Where one turn sends some rows of the set: a few examples, then the rows asked:
k93: [-12.0   2.5   8.1   7.3  26.1   4.1  41.2  -6.1  13.3  -8.4  -1.1  15.6
 -28.0   3.5  -8.9 -21.6  10.2  -1.0  16.2  -6.1  -8.0  -3.9   3.8   9.3
   1.0  15.8   7.3  23.8   9.6]
k293: [ -5.2  18.3  -5.9 -13.1  -4.2   2.5  10.8 -10.7  -0.2  10.4   0.7  -2.3
 -15.8   8.9   3.3 -24.2 -19.0  -6.8  15.3 -10.8  18.5  33.9  -9.9  25.9
  -1.9 -14.6  22.5   2.3  22.1]
k222: [ -5.3   3.6  15.5   0.0   2.3  17.6  23.2  -8.0   4.1  -7.4   2.4  17.1
 -38.0  10.3  -0.2 -11.5  17.4   3.5  28.9 -11.5 -11.2   3.8  11.4  25.1
  -6.7  17.8   4.7  10.6  -3.7]
k974: [ -7.3   5.3 -15.7 -20.6  24.9  26.3  18.0 -13.2  -4.3  -3.4  -9.5  -3.9
  -8.6  -2.7  -6.7 -24.4 -20.7 -14.5   5.8 -28.4  19.9 -13.2  12.6   7.1
   2.2   1.8  -4.6  15.0  25.2]
k134: [-13.8  -4.5 -21.6  -2.3   1.9 -23.0 -16.6 -14.4   4.2  -7.7  -2.9  24.6
 -14.9  33.8  10.8  10.7   9.1 -15.4   3.1 -15.5  -4.8  -1.2   9.3  -7.1
 -17.8  10.1  -4.9  18.9   0.4]
k701: [ -8.6  -7.6 -18.1 -28.5  23.5  31.4  24.1 -11.8  -6.6   5.7  -6.8   9.9
  -7.9  -4.7  -4.0 -20.2  -8.9 -16.3   4.8 -29.5  22.5   7.2  13.5   6.7
   4.7  -0.8  -6.3   4.0  12.4]
k351: [ -4.1  11.4  -9.7  -2.6  -1.3 -16.2   2.7  -6.8 -22.6  15.1  11.0 -15.9
  13.2   9.0  16.5 -27.5 -16.5  -7.8   9.7 -13.2   3.2  15.6 -19.1  19.3
  15.7  -1.2   0.7   9.0  11.0]
k264: [-14.7  -3.3  -8.1   4.4   1.7  -0.5  26.8 -18.6  14.5  -5.4  -3.8  12.6
 -27.4  40.0  10.5  -2.7   4.9  -4.3  20.9   2.8 -23.5   9.3  -1.0   2.1
 -12.2   5.8  17.7  25.5   0.3]
k940: [-10.4  11.1  -4.2   2.4  16.8  -7.2   5.2 -23.6 -26.7  14.9  -5.2   6.9
 -16.4  19.0   4.6 -31.0  -8.3  -2.9  15.3  -8.6  20.9  29.8  -5.3  22.1
   6.9  -4.2   7.7  -3.1  31.0]
k357: [  6.3 -17.4 -25.8   1.0  14.4 -11.9 -24.3 -24.6   6.1 -12.0  10.4 -10.1
 -11.9  22.0  -4.5  -8.6   0.4 -27.6  11.8 -26.1  -4.6   0.5  15.7 -12.7
  -3.5  14.7  -3.3  21.8   7.6]
k613: [-10.6 -22.3 -21.8 -13.7   8.8  -8.3 -13.4 -11.9 -13.8  -1.9  17.3  12.9
   6.8  16.7   1.4 -18.2  -1.0 -27.5   6.4 -20.7  -5.0 -16.6  -5.3   1.6
  12.5  12.9 -23.5  12.1 -11.2]
k432: [ -4.2   7.7 -18.6  10.3 -10.7 -16.9  -4.0 -19.7  -8.4   6.4   0.3   3.9
 -16.5  33.2  21.5  -4.4  -6.7  -6.0   7.3  -6.5   5.2  33.5  -4.7   2.8
 -11.8  -7.5  18.7  15.6  20.9]
k883: [-16.4  -4.5   3.0  -3.1   3.6  17.3  27.3  -3.6  26.7  -1.4   1.4   9.3
 -18.4   9.8  -4.6  -8.0   1.7 -10.9  26.0 -10.7 -27.2  -0.7  -6.5   7.8
  -2.1   3.8   9.6  38.0   1.7]
k782: [ -4.8  -5.6   0.0  -6.9   3.9   4.2 -26.9 -10.9 -13.6 -18.9  10.5  30.1
 -28.0   9.3   0.7  -8.4  12.3 -20.0   8.2 -25.6   8.7   2.4  17.1   9.1
 -12.0  18.9 -12.3   2.4   4.9]
k223: [ -1.7  -0.4 -20.8 -15.7  16.2  24.7  20.5 -17.5  -2.1  15.7 -13.0  -4.2
  -8.1  -1.4 -12.9 -21.3  -9.6  -4.7  10.7 -32.7  24.2  -9.5  18.5  16.1
   3.7  -1.9  -9.5  13.5  17.1]
k463: [-11.0 -19.5 -22.6  -8.2   3.4 -16.9 -28.0 -14.5  -0.9  14.8  21.5  15.7
   3.9  20.6 -10.1 -12.1   1.3 -28.3  28.8 -15.0   4.4   9.8  14.4   8.8
   0.4  16.6 -15.4   8.8   7.9]
k279: [ -4.4 -14.2 -17.2  -2.5   4.1 -25.3 -25.2 -14.0  -6.9 -15.3  13.8  16.7
  -7.2  25.6  -1.6  -3.7   6.8 -32.3  11.1 -23.8   2.6  -9.4  13.1  13.8
 -15.6  16.1 -12.2  11.2   6.3]
k207: [-11.5  -0.8  -4.4  -0.1  10.1  -6.6  23.4   7.5  19.8  -3.4  27.5   6.4
 -10.7   8.4  -2.2  -7.4  -1.5 -11.5  43.2  -2.5 -17.5  -9.2   6.5   3.8
   4.2  20.4   3.2  26.9   5.5]
k686: [ -8.7 -24.6 -11.0   1.7   0.7 -24.3  -9.3   8.6   2.1   0.4   2.0   1.7
  -9.6  16.7   1.1  -7.3   1.7 -35.9   1.2   0.5  -0.5 -10.2  10.4  -0.6
  -7.8  -2.5   3.1   7.6 -19.5]
k129: [ -6.3  -1.1 -28.5 -18.7   3.8 -10.5 -28.9 -10.5  -1.5  -0.1   4.0  20.3
 -13.2  15.2  -6.3  -2.2  -3.1 -15.8  10.9 -31.5  22.7 -15.9   9.3  10.0
  -4.8  -4.4 -14.9  -0.4   3.4]
k48: [  1.5  15.4   5.9  10.3  -3.1   7.9 -12.0 -16.2 -24.6  -2.7   5.7   1.1
 -29.2  15.3  12.3 -22.3  -4.8   3.1  20.6 -16.1   9.1  19.6  -0.8  27.5
  -4.8  -0.2  10.5  -2.2  27.7]
k548: [  2.1 -10.7 -16.5  -5.2   5.8 -16.4   5.5 -31.9 -11.2  20.0  -0.8  -6.7
  -8.1  30.9  15.2  -9.8  -5.8  13.1  27.6 -24.4   2.8  22.6 -13.2  10.4
   4.6  -7.9   6.3  -6.7  12.8]
k438: [-12.4 -12.5 -25.1 -12.2  -0.5  -2.6 -30.7  -9.0  -2.3   2.7   7.5  23.8
 -10.2  17.4   0.0   5.5   1.0 -26.6  17.2 -30.0   4.1 -10.9   4.8  -4.2
  -1.0  -1.2 -19.3  20.1   1.0]
k32: [ -4.4  -9.4 -23.9   2.1  19.2  -8.6 -15.6 -14.0 -12.7  -3.1   8.5  25.4
 -24.1  12.3 -10.2 -11.3  11.7 -24.3   9.9 -21.6  23.0  -9.8  23.0  -3.1
   3.9  12.2 -19.4  13.5   5.5]
k906: [ -9.0  -7.9   4.9  -5.8   5.3  -4.2  41.1  -6.2  11.7 -15.7  14.0  13.3
 -23.0  22.5   2.6  -8.7   6.7 -17.7  31.7  -2.3 -18.9   1.8   2.1  20.1
  -9.5  17.1  12.3  20.2  -3.7]
k333: [ -5.9 -29.4  -9.9   2.3  -2.2  -5.1 -17.8  -5.4 -10.6  10.8  -5.6  27.7
  -0.7  13.3  14.1 -17.7   1.1 -31.0   2.4 -18.0  21.7  -0.3  19.8   2.5
  -0.7  21.7  -9.2  14.3   1.7]
k574: [ -8.6   4.0 -17.4 -16.6  30.8  29.9  13.0 -11.3  -6.3  -4.3 -10.5  -6.7
  -6.5  -1.4  -4.4 -25.2 -17.2 -13.0   4.4 -29.5  13.3 -10.1  10.9   8.9
   3.5  -1.3  -2.8   9.4  26.5]
k148: [ -8.4  -6.5 -15.3 -29.6  19.2  27.0  28.1 -15.9  -5.3   7.0  -9.3  10.8
  -8.2  -3.9  -5.8 -21.9 -13.8 -11.9   5.5 -30.2  25.8   1.3   9.5   8.4
   2.6  -0.2  -7.6   7.0  15.9]
k639: [ -1.0   0.7 -22.5 -12.1  20.0  26.2  22.0 -10.2  -1.5  15.3 -11.7  -5.5
  -6.8  -4.1  -8.7 -17.5  -3.8  -0.4  11.0 -34.6  19.0  -8.0  19.1  15.7
   5.5  -3.6  -8.3   9.7  14.2]
k395: [ -5.2 -12.6  -3.9  -1.8   1.7   7.5  36.9  -5.2   9.7   5.5  15.8  -5.0
  -3.3   6.6  -3.4 -27.6   2.8 -15.4  17.7  -4.3 -21.2   3.1  -6.9  13.1
  14.1  14.1   2.4  30.8 -14.6]
k566: [  3.1   1.4  -7.0   8.8 -10.3 -20.8   7.3 -16.5 -18.7   8.2  13.4  -1.2
  -9.3  24.4  15.3 -16.1  -7.6  -3.3  22.8 -14.5   9.7  26.8 -12.0  31.7
  -6.8  -7.5  14.8   1.1  25.9]
k538: [-13.3 -15.3   4.6   4.1   4.1 -16.6  26.0  10.2   6.3   2.9  -2.9  -4.6
 -14.0  19.3   9.5 -12.3  -4.6 -13.6  13.6   9.9 -14.7  -7.9  -8.5  10.2
  -4.1  -9.3  18.9   4.6 -14.7]
k44: [ -7.5 -21.9  -8.5   9.4  -3.8 -20.8  -7.1  -2.9 -14.0  12.1  -0.6  -9.1
  -7.3  26.2  11.2 -20.4 -13.0 -21.5   4.7   3.2   3.8   8.8 -11.0  11.9
  -4.2 -20.3  16.4  -6.4   1.0]
k65: [ -8.0  -8.4   3.3  13.9   1.7   3.9   7.3  -7.9 -22.1   9.8  -7.8   6.0
  -5.6  22.0  33.0 -32.9 -24.0  -7.7  16.5  -4.5  13.0   7.8 -10.0  14.1
   6.6   3.7  17.4   7.0  29.1]
k995: [ -8.2   0.7   4.6 -22.5  18.8 -11.5  36.1  -6.7  16.4 -13.0   5.1   2.5
 -14.5   8.8  11.9  -1.9  -0.5  -9.7  19.4 -12.5 -15.0  17.7  -2.1  -8.4
  -1.5  19.5  13.6  16.5  -3.5]
k895: [-13.5  15.9  -5.4  -8.5  -6.6  -0.6  -5.2 -12.6 -12.9  19.6  -2.7  -1.5
  -4.8  17.2  15.6 -12.7 -19.0  -9.6  22.1 -14.6   5.1  33.3 -18.2  18.2
   2.7 -15.9  12.0  12.6  25.4]
k921: [-15.1  -6.1  -0.3  -1.2   4.6 -12.9   6.9 -10.6  -4.1  11.5  21.1   8.2
   4.9  15.0  10.7 -24.0 -18.1   1.8  28.5  -9.1  -3.9  24.8 -24.1  17.8
   2.1   0.1  10.7  -0.3  34.9]
k3: [ -9.8  -6.9   7.2   9.1   6.9   4.3  29.4   5.9   9.2   7.0 -13.7  10.2
 -12.0  14.1  15.7 -16.3   2.5  -8.7  26.1  -2.3  -6.0 -20.3  16.8  13.6
   3.6  26.8   5.6  27.7  -4.9]
k290: [-10.9  -7.9  -5.8  -9.4  11.8  21.1  25.1  -8.9  31.4 -15.7   4.1  12.0
 -29.2  13.4 -17.3 -18.0  -1.4 -12.3  21.2 -10.7 -13.4 -15.5   1.6  13.3
  -6.2   4.6  10.2  21.6  -1.0]

k883 turns into k438
k395 turns into k613
k463 turns into k921
Where do these go?
k974 turns into k223
k538 turns into k686
k65 turns into k3
k566 turns into k906
k222 turns into k782
k264 turns into k134
k639 turns into k701
k995 turns into k357
k32 turns into k940
k129 turns into k293

Where one turn sends some rows of the set: a few examples, then the rows asked:
k190: [ 23.8 -12.3  -8.4  24.3   2.1  19.2   3.3 -19.7  -0.8   2.8  -5.5  -7.7
  -3.6  11.1   3.0   3.3 -12.5  17.1  -2.8  22.3  -0.4   9.5   4.0   5.0]
k660: [ -1.4  -9.2 -14.7   4.4  -2.2 -10.1  -2.9  -0.4  -0.8  23.5 -11.2   2.4
 -20.6  -1.9 -12.0   1.9  27.8 -16.7  -3.4 -23.5   6.8  13.8   4.8   9.2]
k296: [ -5.5 -25.6 -17.6 -14.5   4.5  -6.5  -2.6  10.8   2.0  10.5  -4.8  14.1
  -4.0  16.2 -10.4   3.9  29.4 -15.1 -16.5  -6.8  -4.0  10.3  12.0   6.3]
k12: [ 10.1  14.5 -21.4   1.6  -0.9 -16.0 -24.1   4.7   5.0  14.8  -0.5  -0.7
  16.8  -4.4 -14.9  -1.7   1.0  20.5 -17.4 -14.2   6.6  -1.5  -6.1 -17.3]
k815: [ -2.7  15.4 -19.8  -0.1   6.3   0.2 -24.2   7.7 -16.7  -2.7 -11.0   0.5
  20.2   0.1   0.5  -3.3  29.8  -2.2   9.2   5.9  20.7  -1.4   5.1 -11.4]
k177: [-14.4 -11.3  14.1  -8.2  -5.7 -27.9  14.1   9.7   6.0   9.9   0.0   0.3
   2.3 -30.3  -7.8   3.4  -4.4   2.2  -3.5   6.0 -10.2   9.4   6.5  -3.5]
k640: [ 17.2 -21.9 -22.0   8.1  10.3  -2.8  -1.5  -7.0  -0.4 -11.2   0.3   6.3
 -21.2  15.0   0.5   8.3  11.2 -19.0  -4.2  -8.4   7.8  -7.3 -23.8  -8.8]
k235: [  7.4   3.6   5.9 -16.4 -16.7 -10.2  -1.2  17.5   8.7  -2.7  13.0   3.1
  -1.1 -33.4   6.7  13.3 -19.9  -5.3   2.6   3.5  -3.7   2.7  -8.0  -4.9]
k252: [ -0.2  -1.6  18.1   9.4  10.4  -7.9   1.1   8.6  -3.5   8.9  -9.7   5.5
 -29.0   3.2  19.0  20.1  -8.9  -8.6   4.9  12.9   2.4  -0.7  -5.0 -21.0]
k317: [  1.0 -13.8 -16.6 -17.4  -5.0   0.8  -9.9  16.0  10.5   4.8  13.6   9.8
   6.6  12.0   3.5  14.5  10.0 -22.1 -23.8 -21.0   8.6   8.6  -5.0  10.2]
k722: [  5.9  -1.5  -0.7  -5.9  -7.4  -1.6  -2.1  11.1  10.5  -7.2  13.5   3.7
 -12.4 -21.1  27.6  23.8 -15.2 -12.1   7.8  -1.5  -2.3  -6.6 -16.2  -7.3]
k879: [ -8.3 -18.8   2.1 -13.5  -1.9 -12.6  13.3   7.7  12.6   5.4  14.9   4.5
  -2.8 -31.2   6.1  15.3  -0.2  -4.5  -8.8  -5.1 -15.5  12.4   3.1   7.2]
k411: [ 15.9  -4.5   8.8  -1.2  -1.4   0.9   8.7  30.3 -18.2 -21.6  -2.7 -11.4
   0.8  -7.4  -3.7  -2.3 -14.0 -16.6 -10.4  20.2  -1.2   1.2 -15.6  -6.0]
k430: [ 14.0  -7.4  -6.8   1.2  13.2  -2.6 -27.4  -7.2  -1.8 -19.9   3.8  15.4
  18.8   2.3 -12.6 -12.1  13.0  -2.3  -5.5   0.2  22.6   2.6 -11.6  -3.7]
k615: [-14.7 -18.7   1.1   9.6  -0.8  15.3   3.4  -6.7   6.7   7.6  -2.4   0.0
   9.3  -2.1  21.0   8.7  15.6  -5.2   0.4   3.8   2.5  19.6  19.8  26.7]
k823: [ 21.8  13.7  -9.4   6.8  11.1 -11.0 -14.1   5.7   1.3  -4.7  -8.7   4.9
  -2.0 -21.3 -13.7  -8.6  24.9   1.2 -20.7  -5.5  12.5  11.3 -16.3   0.9]
k977: [  1.3 -10.3   2.6  34.4 -14.4   3.8   3.9  -0.5  -6.5  -4.9 -24.8 -22.7
   7.2  -3.5  -3.8 -21.2   0.7  -0.6   6.3   3.9   3.4   3.8  -3.0  15.3]
k426: [ -4.9 -21.3 -20.1  -5.9  -6.3  13.8   0.8   4.3  17.7  -8.3   4.7   4.3
  13.1   4.8  30.2  16.4   4.3   6.0  -1.8  13.5 -18.7  -4.8   7.2   7.5]
k195: [ 15.3  -0.5 -27.5   6.4 -11.4  22.1   0.5   2.5   3.0  -4.6  -9.7  -7.2
   3.5   3.3  19.7   9.1   0.9  16.3   6.2  29.6 -14.4  -4.0   8.0   1.4]
k522: [  3.3  20.0  -6.3   4.7   5.8  -6.6 -25.6  12.6   0.6   1.2   0.7   0.2
  26.0   2.4   4.3   3.4   6.3  -0.8 -21.8 -10.4  29.5   3.1 -13.6  -7.1]
k787: [ 12.0   8.2 -32.3   4.1   7.4  -1.9 -11.8 -11.1 -17.1  -0.1   4.9  -7.9
  16.9 -19.4 -17.0  -4.4  19.9   6.9   5.3  -6.5  14.0   4.1  -1.8  -7.1]
k437: [ 22.0 -10.3  -8.1  22.9  -7.5  13.5   4.4   4.1  -8.4  -8.2  -4.2 -22.5
  12.5  13.7  -4.7  -6.5 -26.0   9.3 -13.5  11.8  -3.2  -0.1 -10.7   0.6]
k57: [ -2.6   9.6 -14.9   7.4  16.0 -22.8  -7.6  14.2   0.5  -3.9 -19.3   0.5
  11.4  -4.3  -2.4  -5.0  31.3   7.6 -21.7   5.1   5.1  -4.6 -10.5 -16.8]
k14: [  1.4  -3.1 -35.1   0.1   3.8  -4.9   6.9  14.1  -3.9  -3.4  -4.8  -6.2
 -11.9   6.1  16.4  19.2  23.9 -20.6  -8.0  -8.0   1.6 -11.5 -17.8 -10.7]
k704: [  5.6  -7.5 -45.2 -13.1  -7.6   5.6  -1.1   6.5  -3.5   7.1  16.6  -5.9
   3.6   1.7   3.8  20.2  10.8 -13.5  -5.9 -19.6  -0.8  -2.4  -4.3  -0.6]
k38: [-14.7   1.5  23.4   6.7   3.5 -20.8   9.4   9.1  -9.2  19.1  -4.0  -6.8
   0.8  -4.2   2.9  13.5 -19.1  -1.1  -2.2  11.5   9.8   6.8   4.2 -19.3]
k635: [  5.2 -15.7 -17.4   9.3   3.1 -13.1  -9.8  -5.3   2.9  17.9  -2.6   3.6
 -14.9  29.7  -5.9  10.3  -4.6  -4.0  -8.8 -18.3   5.7  -8.6 -11.2 -20.2]
k278: [ 12.5 -17.5   5.5  23.0   6.1  17.6  -4.2 -22.6   1.8  14.7  -3.5   2.7
 -16.1  11.3   6.9   7.6  -8.1   5.4   3.6   5.2   4.8  16.5  10.4  10.5]
k849: [ 10.5  -6.4 -20.6  -8.1  18.8  -6.8 -17.3   2.0  -9.5  -4.5   1.0   9.4
  21.4  11.8 -20.0  -4.9  14.5  14.5 -16.1  11.5   3.5   1.6   4.5 -17.9]
k127: [-17.5  -9.2  15.8   1.6   5.2 -13.9   8.3   3.8  -3.3  33.0  -0.5  -1.2
  -8.0  -4.5   2.7  17.5  -7.4   1.2  -4.5  -1.5  -3.2  15.5  18.6  -8.0]
k189: [ 18.0  -9.7 -24.1  13.4  -1.9  16.6   0.7  -9.9   3.8   2.5  -4.6  -4.0
 -19.1   2.8  20.5  16.1  -3.6  12.5  12.9  14.2 -16.0  -7.0   0.5  -7.1]
k699: [  9.9   8.8  18.3   1.3   3.5  -8.8   5.8  17.9  -6.8  -5.8  -3.4   0.2
 -17.3 -15.7  12.7  15.9 -13.9 -13.2  -0.3  20.7   7.8   1.7 -13.9 -16.2]
k108: [  0.5 -12.9   4.5   5.6 -25.9  10.0 -14.7  20.4   8.4  -4.4 -15.8  -4.1
  23.3  11.6  -1.8 -18.6  -8.0   2.5  -6.0   8.5  -4.8   4.7   8.6  18.0]
k441: [ -8.8  -0.6   8.3  16.4  -8.6 -10.5   7.7  15.4 -23.4   2.5  -8.3 -26.0
  12.1   0.1  -4.3  -2.5 -23.3  -6.4   7.0   5.9   7.5  -5.6  -6.3 -17.0]
k17: [ -5.9 -20.3  16.3   3.0 -11.4 -20.7   3.7  16.7  -5.5  -1.9 -14.4  -5.1
   3.9 -11.2 -23.3 -21.2  -8.7  -1.9   0.8   7.1 -11.3   3.6   2.6  -3.4]
k918: [ -8.9  -6.4 -12.9  10.3  -3.4  -2.0 -15.7  -4.8  -7.4  23.1  -9.7   1.2
  -8.3  23.7   1.3   6.8  12.2 -18.0  10.8 -20.9  22.0   0.5   3.5  -5.3]
k707: [  6.3   3.6   1.0 -12.2 -27.5   1.8  -6.5  30.4 -11.1   0.4   1.9 -11.6
  10.5 -22.4 -10.5  -6.5 -17.6  -9.9   5.1   0.8  -4.5   6.6   2.7   4.9]
k111: [ 15.1   1.8 -19.8   5.3 -17.4  18.1   5.9  28.7  -9.8  -8.2 -17.3 -20.7
   8.6  -3.8   3.8  -6.4   4.2   2.4  -7.1  21.5 -17.4   2.2   3.5  10.2]
k875: [ -3.5 -17.6  -7.2   2.5 -14.0  15.8  -5.5   1.6  19.2 -11.6  -7.3   5.0
  23.0   5.0  20.4  -1.3   6.7   7.1  -0.4  21.6  -5.7   3.7  12.1  20.3]
k82: [ -2.5 -13.0   0.7  25.7  -7.1  15.0   3.1 -19.7   4.1   4.4  -9.7  -9.0
  12.4  -2.8   9.6  -4.1   5.4   5.3   6.3  10.2  10.7  16.7  12.7  25.5]

k235 turns into k82
k430 turns into k522
k278 turns into k722
Where do these go?
k111 turns into k17
k704 turns into k660

